In the data rows, 128 means zero.
Here is a table of points, one per row:
[ 83 134  75 150  85  89  98 143  69 161 137  82 113 126 127 102 140 175
 157 191 111 188 117 122  72 157  81 132 157  79 129 115]
[112 121 113  83 141 159  77  74 104 176 159 198 134 146 145 143 147  62
 137 137  94 127 184  90  99 161 118 134  86 122 114 108]
[138 116 130 137 140  85 135  86  87 140  66  97 151 104 119 152  58 134
 107 127 143 111 114  96  62 107 156  78 167 155  86  66]
[129 173 167 102 176 101 125  77 117  86 118 136 159  94  92  60 126 116
 129  73 140 103 121 103 101 118 159 126 118  73 143  74]
[174 134 138 204 177 166 139 152 172 166 127 118 119  93 151 134 141 159
 128  91 135 119 133 157 116 127 122 126 111 146 133 152]
[125 166  88 113 120 155 131 101 158 120 145 144 201  87 104 199 171 193
 165 160 141 138 155  59 153 152 109 114 157 140 112 139]
[133  99 122 139 147 126 147  71 129  78 192 166 138 229  92 163 115 107
 162 126 111  73  86 138 138 140 129 120 114 166 107 127]
[120 105 141 112 145 103 160 164 150 142 168 147 171 128 114 117  96 146
 126 162 117  94 128 119 172 124 123  94  63 121 151 107]
[ 92  87 155 128 116 106  58 154 182 128  89 118  92 129 100  93 156 147
 212 137 129  95 208 141 166 119 162 112 120 110  90 111]
[119 122 113 122 101  61 150 141 117  80 143 113  75 141  90 151 168 137
 161  97 135 214 154 113  89  98 140  70 129 127 117 113]
[161 108 129  99 158 108 156 139 131 105 101 157 156 145  98  99  69 163
 146 181 189 192 172 174 108 113 136 147 147 148 141 124]
[ 91  63 148 155 162 116 129 158 148 169 129 140 152 160 137  21  87  98
 162 133  97 138 112 115  74 110 101 129 163 107 115  95]
[129 131 199  48 106 122 145  92  96 163 153 144  83 237 191 169 106 133
 121 123 127 129 150 139  91 119 113 129 149 136 114 138]
[120 113 115 111 139  87 111 155  81  98 130 138 122 134 161 142 175 183
 156  83 109 101 126  91 120 139  80 158 128 143 114 106]
[140 182 142 202 175 129 127 116 144  96 146 135 104  93 145 155 151 104
 134 132 101 141 122 141 158  52 102 150 118 110 131 142]
[ 63 135 102 125  86 112  95 130  80 156  83 138 141 111 141 125 113  84
  74 113 179 106 129 148 160  89 106  74  90 185 118 226]
[167 124  97 129 126 160 121 178 118  73  88 152 133 132 172  85 183 222
 170 117 155  99  94  92 126 173 104 153 107 168 120 134]
[129 113 155 179 151 113 159 161 178 166 125 115  80 100  98 149 107 161
 158 162  88  64 123 127  90 181 187 137 144 121 122 124]
[138 158 178 158 145 114 187 142 201 159 128 123 149 136  94 158 102 168
 142 105 138 118 148 130 108 136  64 165 158 137 138 153]
[210 128  86 120 147  85 120  91 106 141  89  73 139 108 136 136  80 113
 118 120 182  61 140  96 138 138  86 167  95 134  74 103]
[142 100 108 179 115 115 122 104 143  85 111 125 153 181 199 154 168 144
 124  73 152 110 178 125  87 183 104 139  96 106 130 127]
[ 51  83 121 173 126 139  86  76 132  72 158 123 164 103 149  93  70 119
 165  95 168 112 119  73 146 159 138 100  95 142 166 197]
[118 180 202 134 149 137 144 135  95 141 140 125  82 132 140 104 131 142
 133  92  67 121 159 152 169 115  66 119 142 129 124 128]
[131 155 149 169 160 161 113 123 148 174 128 124 117 148  89 109 160 104
 107  64 117 131 104 157 128 120 178 137  95 125 114 140]
[ 99 139 123 112 106  89 132 112 119 119 174 120 137  96 113 164 149 107
 174 152 140 190 145 144 154 159 145  89 142 153  76 145]
[ 96 151 115 110 101  37 178 159 160 162 173 143 148 158 169 173  80 127
 125  98 132 121 123 141 119 114 202 155  52  81 114 140]
[ 66 103 142 109  89 121 134  95 147 129 126 111  89  83 132 115 133 114
 106 123  78  93 141 136 151 139 130 126  69 177 223 111]
[120 102 123 117 120 157 116 140  86  93 118  99 133  88 171 186 139 122
 108 156 112 143 140 194 139 168 165 164 178  97  91 128]
[ 73 185 203 152 144 132 118  71 133 117 122 113  97 140  82 103 143 140
  67 130 170 119  87  98  88 145 137 159 140 124 103 107]
[131 108 131 143 159 200 127 168 103 130 179 134 145 118 129 142  63 108
 193 156 150 107 131  80  81  97 149 160 153 124 124 115]
[132 101 157 113 103  81 130 103 195 114 138 156 150 109 107  93 119 120
 112 118 184 168  93 176 140 123 158 227 176 116 111 128]
[144  65 135 131 115  99  81 234 147 145 146 128 141 147 113 129 123 126
  76 115 124 128  94 115 126 102  93 105 134 153 110 100]
[129  97 215 124 185 131 129 203 102 113 130 126 102 105 116 170 131  65
 141 125 176 148 168  85  97 154 133  93 101 107 140 103]
[109  80 139 124 103 139 124  87 120 128 106 120 101 115  71 158  60 147
 159 112  97  89 121 129 109  71 124 164 118 103 106 250]
[131 146 204 150 119 138 173 174 105  52 141 107 115  86 173 128 154 131
  95 119  95 122 128  93 123 104 150 192 147 136  83 124]
[ 90 133 122 145 108 116 107 101 138 145 124 101 169 162 190 141 112 221
 173 166 111 140  82  91 134 118 167  98 109 134 129 125]
[ 99 134 181 146 135 158 187 139 104 126 129 157 123 104 124 122 127 117
  69 170 121 171  83  89 129 140 122 139  86 170  67 123]
[133 152  81 116 130  83 111 125 150 140 104 201 220 166 185 109 167  99
 100 146  86 138 113 114 102 149  90 165 135 136  93 138]
[164 172 147 105  76  89 120 108  65  80 127 103 119 116 102  59  96 126
 128 120 100 120 127 103 121  85  97 121  98 110 111  85]
[153 112 144 133 104 127 143 102 145 119  92 183 126 187 135 160 150 182
 144  94 126  92 132 118 163  96  93 124 182 150 121 138]
[101 193 192 171 173 123 121  95 171 155  98 115 136 121 195 146 120 130
  97 116  80 174 130 120 118 139 183 134 101 125 102 138]
[ 85 115 125 115 181  68 140 128 144  77  85 106 210 143  97 104 136 131
 112  97  71  88 124 144 116 145 142  87 160 155 214 189]
[125 141 122  72 108 123 142 155 175 100  98 111 128 137 184  78  89 116
 151 164 134 171 144 164 191 185 148 126 148 120 139 116]
[140  98 129  99 161 186 129  90 107  70 119 101 152 177 101 175 179 195
 105 185  70 133 136 113  92  99 184 153  78 125 132 115]
[135 138  92 151 120 116 104  90 109 150 127  74 124 174 127 134 117 105
  98 132 161 152 181  59 136 187 153 192 115 156 230 116]
[143 118 113 114 100 130 163 126 123 134 184 214 138 129 157 129 134  95
 123  73 116 118  62 127 107 208 123  86 165 102 141 119]
[124 119 137  90 101 119  94 159 157 155  78 156 127 114 124 204 173 223
  92 124 136 144 123 119 171 107 139  43 131  87 177 109]
[129 132  98 106 125 105 148 120 147 136 147 132  47  94 115  87 142 122
 107 168 160 132 107  80 130  78 113 157 143 218 210 138]
[125 182 129 120 106 224 187 169 155 147  99  90 104 138 150  81 138 134
 127 112 135 127 162 150  86 111 117 113 120 122 146 118]
[ 74 104 139 128 110 157 101 140 131 157 232  95 121 125 114  91 110 164
  55 110 166  85 168  96 163 121 184  92 137  96 111  98]
[145 118 141 197 116 181  80 184 101 188  84 169 128 144  69 105  87 138
 160  77  72 174 121 120  98 126 112 126 104 133 127 121]
[158 135 106 128 115 158 227 181 128 116 119  70 135 177 106 146 143  86
 121  93  85 127 177 123 154 103 143  91 116 131 141 119]
[123 140 160  66  85 148 106 123 128 154 104 141 157 212 145 164 133 150
 113 150 173 126 112 133 111 112  82 141  89  88 164 121]
[173 108  96 166  84  98  64 130 147  99 173 159 113 224  96 133 118 105
 128 137  99 117 126 104 136 129 131 118 108 110 127 130]
[146 194 166 209 138 139 111 158  37 113 116 146 146 131 145 163 120  99
 145 132 132  86 170 167 144 139 129  95 142 101 147 147]
[ 81 116  69 100 135 163 151 119 122 101  82  93  84 144  89 118 210 122
 166 112 143 101  85  89 135 112 127 154 132 139  74  83]
[146 119 114 107 193 171 188 162 135 158 162 153 138 135 116  50  90 176
 102 158 123  84 166 136 138 147 155 109 139 120 117 139]
[112 168 159 126 135 208 169 143 163 118  98 130 155  97  92 162 128  95
 137 145 148 102 105 103 133 153  88 126 173 132 125 115]
[ 93 191 140 129 140 135 100 163 158 148 159  95 148  87 104 150 127 127
 137 115  52 124  91 112 169 133  95 144 130 162  85 127]
[135 229 165 154  99 109  76 122 139  78 109 183 120 115  87 100 113 134
 142 128 100 101 153 152 109 103  92 131 121  94 152 116]
[150 183 128 197 175 132 166 116 102 105  90 106  61 149 136 144 113 146
 122 148 137 124  52 131 129 152 144 102 106 103 154 121]
[142 153 104  90 121 140 126 129  59 164 142 119 170  91 141 103 169 153
 185 168 141 102  77 189 113 125 163 139 131  78 133 134]
[211 199 146 119 100  73  91 151 155  87 102 134 119 121 117 139 112  97
 116 107 154 158 130  91  95 104 158  93 128 174  97 122]
[136 167 153 135 149 121 155 153  98 183 152 167 150 118  81 119 115 115
 121 160 174 105 130 123 125 150 155 157  72 140  82 151]
[135 131 136  42 104 179 128 124 167 109 120  92 124 136 107 111 127  87
 158 104 138 191 117 202 134 199 126 139  92 159 120 106]
[183 127 105 112 141 152 142 106 146 149 154 105 102  99 140 137 173 156
 208 111 169 130 147 169 137 148 145 115 108 119 123 152]
[ 84 153  92 104 118 121 118 139 105  90 139  77 113 131 135 128 142 109
  95 154 141  76 145 151  36 108 113 137 162 206 174 202]
[ 86  98 130 128 172  77 161  91 114 175  88 173  83 133 146 133 178 135
 131 140 156 105 159 112 221 110  87 109 165 107  98 126]
[174 117 120 103 126 127  83  97 151 104 116  73 141  58  88 139  87 141
  95 158  82  77  97 158 120 131  55  82  70 142 105  57]
[111  84 123 134 114 142 124 115 114  79 141  82 155 129  69 123 138 120
 135 128 176 172 124 160 194  96 112 158 162  42 146 109]
[137 113 119 129  63 110 153 124 118 163 102 173 100  71  83 146 145  99
 103 116 115 122 150 116 142 167 187 208 160 148 180  92]
[152 101 149  98 172 145  83 143  80 118 128 135 159 129 135 125 120 126
 106 107 122 156  97 195 168 124 160 168 203 175 137 127]
[137 124 154 119  46 124 145 131  88 104 149 106 118 136 130  97  81 164
 169 125 143 161 136 165 215 193 110 144 120 184 102 134]
[124 125 103 126 185 142 142 180 178 170 127  73 117 163 136 129 122 129
  89  99 135 161 129 104 116 144  93 116 142 114 119 122]
[187 119 127 111 147  97 116 115 105 194 113 100 126 151 113 103 225 119
 180 113 128 130 101  98 179 151 184 149 118 106 129 155]
[137 226  78  88 185 152  82  65 131 116 124 148  68 104 147 113  64 106
 151  99 138 128 129  96 137 116 128  98 174  82 101  96]
[107  74 106 144 164 180 114  97 160 112 171 157 127 160 172 145 120 101
  75 103 144 141 102  98 154 130 125  92 145 126  91 106]
[101 111  84  92 141 103 152 155 174 174 153 154  73 144 148 141 104 124
 136 146 106  87  65 176 118 135  85 118  73 106 139  92]
[ 98 105 109 103  99 164 139 126 110 107 109 202 115 138 149 189 143 119
 128 158 123  94 120 141 106 108 122 134 113  78 138  98]
[141 169 121 208 106 155 150 157 103 109 144 152 129 148 132  78 141 117
  96 148 161  91 148 145 161 133 153  92 137 141 127 147]
[118  92 141 173 141 124  84  63 130 148 126 104 173 134 118  77 223 129
 116 149 106 151 169 191 122 129 127 126 105 120 101 137]
[120 100 125 140 103 126 112 112  79 159 113 128 118 118 114 121 106 154
 105 109 120 154  90 130 162 121 141 169 176 159 206  90]
[133 163  96 115  69 138 160 135 172 147 211 135 183 131 116 119 149 126
 103  57 128 133 130 146  74  97 125  97 171 126 127 126]
[122  94 121 116 156 140 178 116 122  92  77 182 194 125 164 109 161  96
 180 161 156 172 133 136 121  30 114  90  82 134 158 109]
[172 142  78 123 117 143 123 165 184 160 170 131 166 150 142 123 122 101
 121 166 127 122 123  78 146  51 152 192 135 126 115 140]
[132 120  84  59 137 108 175 141  91  82 128 145 127  73 107 110 102 146
  86 101  68 147 156  87 134 151 124 132  92  54 127 250]
[ 46 123  58 136 130 124 158 130 116 119  35 114 121 168  88 122 100 103
 142 174 143 149 145 176 147 156 158 121 152 150  57 102]
[182  80 120 123 139 153 123 103 140 105 121 105  64 126 175 103 105  87
 158 171  84 117  85 112 123 103 139 111 156 155 184 223]
[232 106 133 112  85 119 137  51 121 133  93  78 137  99 169 103 103  95
  60 115  80  94 163 137 153 116 131  93 143  89  93  93]
[106 134  83 124 168 140  77 141 118 123 116 118 121 101 168 145  90 121
 125 105 153 179 151 153 138 103 151 155 106 173 185  94]
These points spread out most along one direction. Take the direction at right angles to it along which they spread out most. Go by this last direction. For each point below, how far along it does it lie, from 0 to 99? 50 is the average, and the first point above lies past it. One standard deviation of the points above along it is 16.
[141 139  84 180  86 182 173 116 126 168 170 150 127 127  80 123 118 118
  94 139 140 154 109 137 120 106 100  78 130 100 146 121] 38
[135 120  85 145 136 162  96 131 116 102 107 184 111 139 106 137  80 173
  79 118 118 195 203 173 147 156 160 187 134 136 126 127] 64
[142 117  98 148 198  77  95 107 143 112 174  92  83 123 129 168 133 141
 102 177 150 183 140 217 135 131  81 149 147  97 117 154] 62
[142  98 131  96  93 135 102 128 146 134  74 100 115 120 128 114 107 103
 111 141  97 153  81  60 100 148 166 102 185  95 140 228] 59
[154 126 106 103 140 112 100 125  92 144 167 176  93 112 127 141 178 159
 134 143 108 153  84 126 127 127 160  81 103 150 106 134] 41
[132 117 177 115 117 126 120  66 106 184 165 109 137 112 151 131 174 183
 192 130 158 167 172 125  77  72  92 111 155 180 124 138] 52
[ 89 105 138 183 120 148 180 152 107 137 139  67 159 121 195 150  97  89
 146  83 119 146  87 122 145  97  93 150 100  95 122 103] 42
[ 96 117 119 112  89 106  83 180 133 108 117 122 129 139 173 173 178 116
 142 104 144  38  96 144 108 108 164 147 162 100 107 100] 37
[111  71 114 168  79 111 149 112 171 100 141 157  82  36 141 123 171 129
 145 168 156 162 152 141  70 142 114 130  99  96 117 101] 57
[107 144  99 123  92 109 110 118 160 151 126 126 121 108 142 146 103  81
 153 141  89  97 167 169 149 130 155 170 168 201 169 110] 67
[170 185 231 162 110 117  93 148 155 120 115 104 145 142 130 128 133  79
 130 228 185 130  86 109 156 167 110  92 114  98 161 148] 56
[149  96 141 124 176 103 138 105  85 119 151 148 156  94 100 159 129 116
 118  82 135 141 106 161 136 176 126 125 152 183 228 101] 64
[138  96 129 118 158 130 135 171 131 166 170 139 143 128 148 132 132  95
 100 161 105 105 183 111 141 114  86 112 165 144 120 115] 31
[137  81 112  84 130 143  98 140 124 148  87 109  99  87  86 129 129  95
  87  73 178 116 118 130  96 131  74 133  77 107 116 237] 57
